In the rows, zero is written as 128.
Turns, then the turns between two rows, first turn first; the first pair answered:
X (before -> after):
[125  92 142 125 146 110 141 133  93 100 129 162 141  86  93 117 148 137
  68] -> [146  58 121 152 130 170 165 131 121 127 104 110 138 127 149 104 126 152
  87]
[171 101 122 135 123 154 171 166  89 149  99 119 128 108 159 124 109 145
 119] -> [172 114 122 137  90  98 101 167  97  95 122 125 108 111 141 113 103 153
 124]
[142 157 137 131 126 106  75 143 133  96 150 156 147 111  87  93 148 127
 143] -> [138 143 131 132 165 183 156 137 124 164 118 147 169 112 115 111 153 115
 133]
[161 131  67 109 149 151 100 162 139 137  68 110 149 177 141 116  77 178
 172] -> [141 167  96  76 165  87  66 163 117 101  98 161 151 131  77 126 101 165
 154]
L (before -> after):
[113 161 105 104 136  90  75 132 133  77 107 126 111 154 157  95  85 132
 135] -> [124 165 103  86 156 102  85 144 130  91  87 148 124 144 147  91  89 131
 137]
[142 131 116 124 148 116 116 152 122 110 107 148 139 115  94 119 114 141
 114] -> [140 118 117 131 145 117 122 149 122 106 113 146 137 109  91 118 120 139
 104]
[120 118 119 128 139 134 149 135 102 120 121  93 122 146 145 128  89 131
 113] -> [120 121 115 125 139 135 145 137 102 123 114  93 122 143 146 126  88 129
 117]
M (before -> after):
[145 108 123 152 121 183 167 108 147 177 141 124 123 134 150 117 154 125
 139] -> [148 137 117 115 145 180 164 134 141 187 113 138 137 143 147 120 138 130
 155]
[102 167 128 170 124 121 115 107 120 143 142 117 146 136  85 136 151 109
 143] -> [115 160 128 167 123 127 113 108 128 148 138 133 154 126  84 128 162 109
 144]
[ 80 127 123 125 101 133 134 101 135 147 156  98 117 142 142 151 105 115
 108] -> [121 106 125 131  81 155 123 103 162 163 154 142 125 117 130 127 145 118
 105]
[172 136 143 114 118  89  67 141 146 128 102 149 151 125 122 104 119 130
 178] -> [131 148 141 118 127  71  77 131 126 109 112 102 136 148 134 132  83 121
 173]
Pairs:
Between the rows of a pair lie 2 to 4 turns.
[135 182 125  89 168 137 133 151 109 139  69 100 103 133 137 125  91 110
 136] -> [127 191 128  84 163 112 112 152 105 123  77 114 102 122 120 125 100 108
 135]
X then X
[120 125 138 134 115 104 111 111 110 106 178 138 116 111 105 125 155 119
 119] -> [132 111 113 151  97 138 116 112 131 123 162 100 109 154 151 115 130 134
 147]
L then X then X
[ 85 147 135 154 149 105 135  94 114 124 153 105 122 129 121 162 136  96
 126] -> [ 91 139 129 166 128  99 117  96 120 111 155  91 112 145 135 151 126 105
 136]
X then X
[166 131 129  94 164  87 115 183 109  98 107 172 138 105 105 100 123 145
  97] -> [140 134 134 100 168  77 134 174  87  79 114 141 129 117 117 119  97 142
  83]
L then M
[153 142  94  80  97  73  84 123 130  50 101 121 106 148 134 128  71 206
 109] -> [156 142 113  42 166 128 169 130 104 123  73 197 157  83  91 144 127 175
  82]
M then M then M then X
[106 167 121 116 124 106 116 130 128 140 132 109 131 150 147 147 119 124
 157] -> [107 127 126 155 101 124 135 105 135 143 157  97 119 139 151 145 134 120
 139]
X then X then M
[156 139 145 109 122  95 108 126 116 102 142 175 142 102  82 113 151 130
 115] -> [144 118 154 127 129 122 149 110 105 124 149 165 145  89  86 125 163 116
  93]
X then L then X then X
[111 124 101 116 161 101 146 146  87 111 102 110 122 143 119 126  83 139
  76] -> [160 107  98 111 148 118 121 160 125 129  89 174 134 124 101  94 126 150
  87]
M then M then L then M
[142 111 138 159 119 157 121 108 132 124 164 103 122 107 106  98 136 130
 107] -> [145 157 116 114 157 161 122 143 123 139 112 100 134 141 130 106  93 139
 141]
X then M then X then M
[153  89 124 130 118 158 146 130 138 131 116 133 126 107 135 119 144 139
 107] -> [148 103 125 134  95 118 103 131 143 101 133 126 115 115 130 116 140 146
 118]
X then L
[109  92 119 124 106 101 110 123 100 103 105  89 122 135 152 112  79 169
  77] -> [139  62 125 128 115 147 150 115 113 146  92 128 139 104 143 101 117 163
  64]
M then X then X
[ 97 135 146 131 131 102 139 110 106 123 158 146  97 105  90 139 163  99
 105] -> [107 114 124 154 111 159 168 105 129 158 138  93  91 149 150 138 134 110
 130]
X then L
[107 141 114 104 154 159 156 130 120 164 121 107 134 154 157 143 108 130
 149] -> [119 116 117 115 159 173 175 127 118 164 117 116 141 137 149 139 119 131
 126]
L then L
[ 87 131 151 133 156 134 191 114 103 141 136 126 127 112 114 161 141 107
  96] -> [100 106 130 173 101 135 153 109 132 116 145  73 100 154 157 139 114 126
 118]
L then X
[152 125 150  85 106 113 117 141 119 116 110 148 119 148 145 155 144 133
 164] -> [138 129 149  86 113 108 123 137 109 111 114 134 113 156 151 164 132 128
 162]
M then L
[114  80 155 206  76 112 105  63 147 120 204  86  90 123 114 133 164  78
  99] -> [158 172 129  45 198 135 126 163 121 177  68 193 168 119  83 119 137  99
 146]
M then M then L
[130 133 119 119 170 189 174 167 108 183  75 141 130 117 121 132  88 137
  90] -> [111 133 115 162  99 109  88 150 118  93 130  83  80 151 135 124  53 150
 100]
M then X
[130 132 112 130 120 145 133 133 122 136 103  89 122 167 157 130  93 132
 144] -> [101 121 139 142 138 142 171 107 100 143 135 102 126 130 131 154 123 111
 106]
X then X then M
[129 220 111  72 149 100  76 166 145 164 108 149 137 158 142 128 113 135
 193] -> [188 136 128 129 104 139  78 139 190 175 136 200 137 100 122  85 187 135
 153]
M then M then M then L
[147 147 133 142 130 117  79 120 173 160 119 188 131 131 130 132 171 125
 191] -> [123 137 137 175 105 107  78  97 172 142 151 151 110 141 137 146 169 118
 187]
M then M then M then L
[ 89 176 119 111 168 125 136 137  88 154 143 130 148 159 121 174  87 144
 162] -> [109 168 104 111 160 142 135 151 101 162 125 129 152 171 134 155  75 156
 174]
X then L
[123 142 110 142 105 113  86 129 132 107 134  93 130 191 158 105  74 121
 144] -> [114 126 134 164  91  90  78 108 126  83 171 111 122 160 125 109 105 109
 112]
X then X then M then X
[184 152 101 112 165 164 135 158 160 156  82 145 140 163 135  85 136 137
 184] -> [168 174 121  92 188 140 136 160 137 149  98 179 150 131  93  98 158 121
 169]
X then X
[160 105 112 105 141 134 146 161 130 118  92 145 140 114 126 107 129 152
 120] -> [142 112 111 102 152 126 152 164 113 109  91 126 137 123 130 118 107 151
 117]
L then M
[129 154 116 112 152 104  83 162 137 132  58 132 112 145 130 112 149 166
 143] -> [132 133 124 113 172 131 124 157 125 150  55 148 125 115 115 117 170 151
 115]
X then L
[119 135 147 132 120 116 102 168  96  97  96  60 132 198 204 129  33 139
 159] -> [146 134 147  85 176 159 153 194  83 136  45 116 169 170 187 123  48 137
 144]
L then X then L then X
[151 145 148  91 148 119 139 118 122 122 111 180 161  99 101 139 154 133
 114] -> [150 129 146 105 150 144 166 113 120 137 102 168 159  98 112 140 151 133
 101]
X then L then X then X
[103 160 130 130 109 117 113 106 130 146 135 120 135 151 139 137 145 117
 169] -> [127 140 121 136 103 140 118 115 144 150 118 118 136 157 156 122 137 131
 174]
X then L then L then X
[155 166  90 124  94  86  80 158 127  87 151 154 141 112  95 130 102 115
 123] -> [114 159  97 131 147 149 187 143  91 142 137 116 155 116 121 175  95  87
  98]
X then M
[120  93 164 117 154 140 110 131 138 129 159 162 127  84  95 106 151 126
  98] -> [132 103 141  94 177 179 135 147 146 171 115 155 143 109 129 103 133 132
 126]
L then X then M
[ 72 122 131 128 155  88 159 126  78  75 105 104 148  98 111 129  95 117
  72] -> [ 74 139 117 127 133  73 122 128  89  63 106  79 135 125 129 121  74 125
  97]
X then L then L then X
[140 120 136 149 113 156 150 118 109 155 122  79 118 173 166 130  94 136
 152] -> [124 152 153 105 164 148 175 128  83 172 110 130 145 140 126 151 115 115
 144]
X then L then X
[127  79 130 127 162 159 180 127  90 121 118 137 149  86 113 125 123 142
  57] -> [121  86 116 132 158 185 186 122 102 142 108 104 145 118 148 131 107 142
  83]
X then L then X then X
[130 128 169 116 124  97 134 123 108 116 160 174 136 118 104 127 176 110
 104] -> [132 147 165  94 134  94 125 135 109 121 148 185 141 128 105 127 170 112
 122]
L then M
[ 90 158 140 153 101  92 100  99 127 103 181  78  80 161 143 150 105 139
 182] -> [175 156 129 106 112 123  76 141 169 148 133 184 121 127 116 100 159 157
 205]
M then M
[104 178 121 114  99 108  82 100 165 173 147 136 109 133 120 139 180  98
 196] -> [113 149 126 117 133 160 146  98 153 211 130 157 132 104 114 141 199  92
 164]
X then L then L
[ 94 102 154 132 139  65 156  85 100  89 138 104 141 117 127 151 117  78
  59] -> [ 83 138 152 108 166  69 165  89  94 112 120 105 149 128 138 165 110  68
  81]
X then X then L then X
[125 160 124 103 133  94 117 127 109 121 117 120 113 137 130 145 107 121
 143] -> [134 128 128 140 105 102 116 110 120 110 136  97 102 140 140 136 109 128
 132]
L then X then X then M
[135 136 121 103  91 142 116 110 166 168 139 156 122 151 149 108 156 114
 165] -> [137 140 121  76 133 155 147 125 144 177 111 168 142 139 144 117 148 112
 149]
M then L then L
[164  72 122 136 115 130 141 122 116  79 123 137 125  95 119 103 107 143
  83] -> [147  68 127 150 115 141 161 108 112  92 131 113 124 105 130 117 107 138
  85]
X then L then X then X
[136 171 145  84 147 127 111 155 119 146 117 157 144 132 126 135 132 121
 164] -> [ 96 170 146 102 146 111 129 138  95 132 138 111 133 145 143 159 108 112
 150]
M then L
[ 93 169 114 136 169 118 129 108 107 184 112 152 133  94  96 176 153 123
  77] -> [116 130  82 187 114 154 116  99 142 180 109  75 107 150 161 156 115 147
 102]
M then X
[124 101 130 145 133 167 173 123 120 134 120  76 120 143 154 136 100 127
  97] -> [161 128 136 102 116 108  89 144 140 108 126 168 132 100  89 103 141 137
 114]
M then L then X then M
[161  71 111 211 102 211 160  91 159 131 117 105 120 147 175 120 141 131
  94] -> [167 122 138 127 169 172 150 122 131 132 103 222 163  77  86 126 187 114
  78]
M then L then X then X
[105 133 126 139 120 103 122 115 129 115 145 110 111 147 129 136 110 127
 127] -> [128 112 121 150 113 150 138 109 152 154 135 124 119 147 143 126 133 130
 129]
M then L then X then X
[149 108 138  77 151 105 108 163 131 123 107 137 134 135 116 101 105 150
 123] -> [148  82 142  90 160 133 141 157 124 137 105 136 140 123 115 105 118 145
 104]
X then L
[118 148  79 125 153 163 149 134 143 157  81  72 126 169 180 147  73 127
 143] -> [ 86 168 121 135 120  53  65 109 130  81 165 122 102 109  99 155 123 108
 117]
M then L then X
[ 88  82 148 133 141 123 139  85 136 150 159 141 117  94 108 170 130 104
 106] -> [133 112 117  87 122  96  61 130 167 132 118 169 122 121 118 125 107 135
 164]
M then X then M then X
[191 115  96 118  93 129  72 181 166 126  77 126  99 145 142 116 103 187
 142] -> [160 102 101 119 146 182 172 173 129 167  59 100 117 141 158 151  91 167
 113]
M then X then L then X
[ 76 160 137 114 183 183 191 125  89 120 113  93 143 151 157 188 119 104
 109] -> [107 130 165 151 111 114  98 100 121  63 186 155 119  93  93 152 192 105
  90]
X then M then X then L
[130 176 134 104 147 106  95 143 121 122 108 167 161 106 106 148 135 125
 146] -> [161 134 115 149  95 118  67 141 151 103 111 122 137 133 146 117 109 152
 152]
X then L then X
[156 105 136 164  95 130 102 142 141  80 147 140 126 147 146 115 114 134
 102] -> [151  97 133 164 121 176 160 139 134 124 123 132 140 146 157 123 117 127
  93]
X then X
[129 136 131 163 110 100 158  96 142 158 159 155 108 112  98 158 137 149
 117] -> [145 141 127 147 121 107 154 111 145 169 143 178 120 106  91 148 145 151
 123]
M then L
[ 87 173 144 120 173 135 171 147 130 188 137 146 132 136 116 168 152  75
 144] -> [ 95 162 153 153 107  67  87 134 147 119 187 143  97 130 101 147 154  88
 144]
X then X then M
[101 139 102 155  96 120 117 121 129 122 150 124 115 132 107 164 140 139
 156] -> [107 141 101 152  89 125 112 122 136 129 147 135 120 131 105 160 146 145
 161]
L then M
[147 138  79 114 110 144  90 141 139 119 135 129 122 193 148 128 102 118
 166] -> [146 122  87 108 150 193 163 138 120 161 120 152 146 160 138 147 126 103
 130]
X then X then L
[118 153 113  83 160 106 115 120 112 125 124 161 135 139  96 140 110 125
 140] -> [136 117 102 104 161 165 160 116 124 158 101 141 140 149 127 131 102 132
 137]
X then L
[109 146 123 119 128  84 118 129  91  91 140 108 116 140 115 151  71 130
 117] -> [120 163 120  90 156  95 129 148  87 110 111 135 133 134 107 149  72 133
 123]
L then L
[156 102 137 156  84 131 102 129 154 112 125 143 116 111 116  96 158 147
 126] -> [118 157 124 122 102  98  84 143 134 107 113 109 111 158 135 120 113 142
 162]
L then L then M then M
[ 93 146 157 136 143  89 135  84  94 121 170 142 115  98  98 157 167  95
  98] -> [159 122 113 127 143 188 163 117 143 196  89 134 137 146 162 120 147 127
 146]
M then X then M
[107 191 129 103 121 125 108 153 143 161 126 120 120 153 135 130 110 119
 186] -> [116 184 138  88 149 139 132 156 131 174 112 154 141 125 110 126 129 120
 164]
X then L
[163  98 105 124 118 190 162 146 154 176  87 125 143 144 155 110 128 132
 145] -> [113 130 103 122 120 145 151 142 122 135 104  66 122 176 173 142  76 127
 147]
X then X then M then X
[131 132 125 157  77 104  64  87 144 143 160 125 104 139 150 118 142 134
 170] -> [ 74 168 136 128 138  99 124  89  91 154 153 109 116 136 142 174 124 106
 149]
M then M then X then M
[117 123 126 167 114 113 145 103 135  74 163 137 116 116  96 135 134 136
  65] -> [ 96 144 128 159 116 100 132 103 131  73 173 135 115 122  92 140 131 132
  75]
L then X then X then X
[145 130  96  82 127  99 116 137 130  96 150 174 124 127  97 129 137 144
 165] -> [109 123  95  95 156 138 187 125 107 125 142 120 125 152 130 160 112 132
 155]
X then M
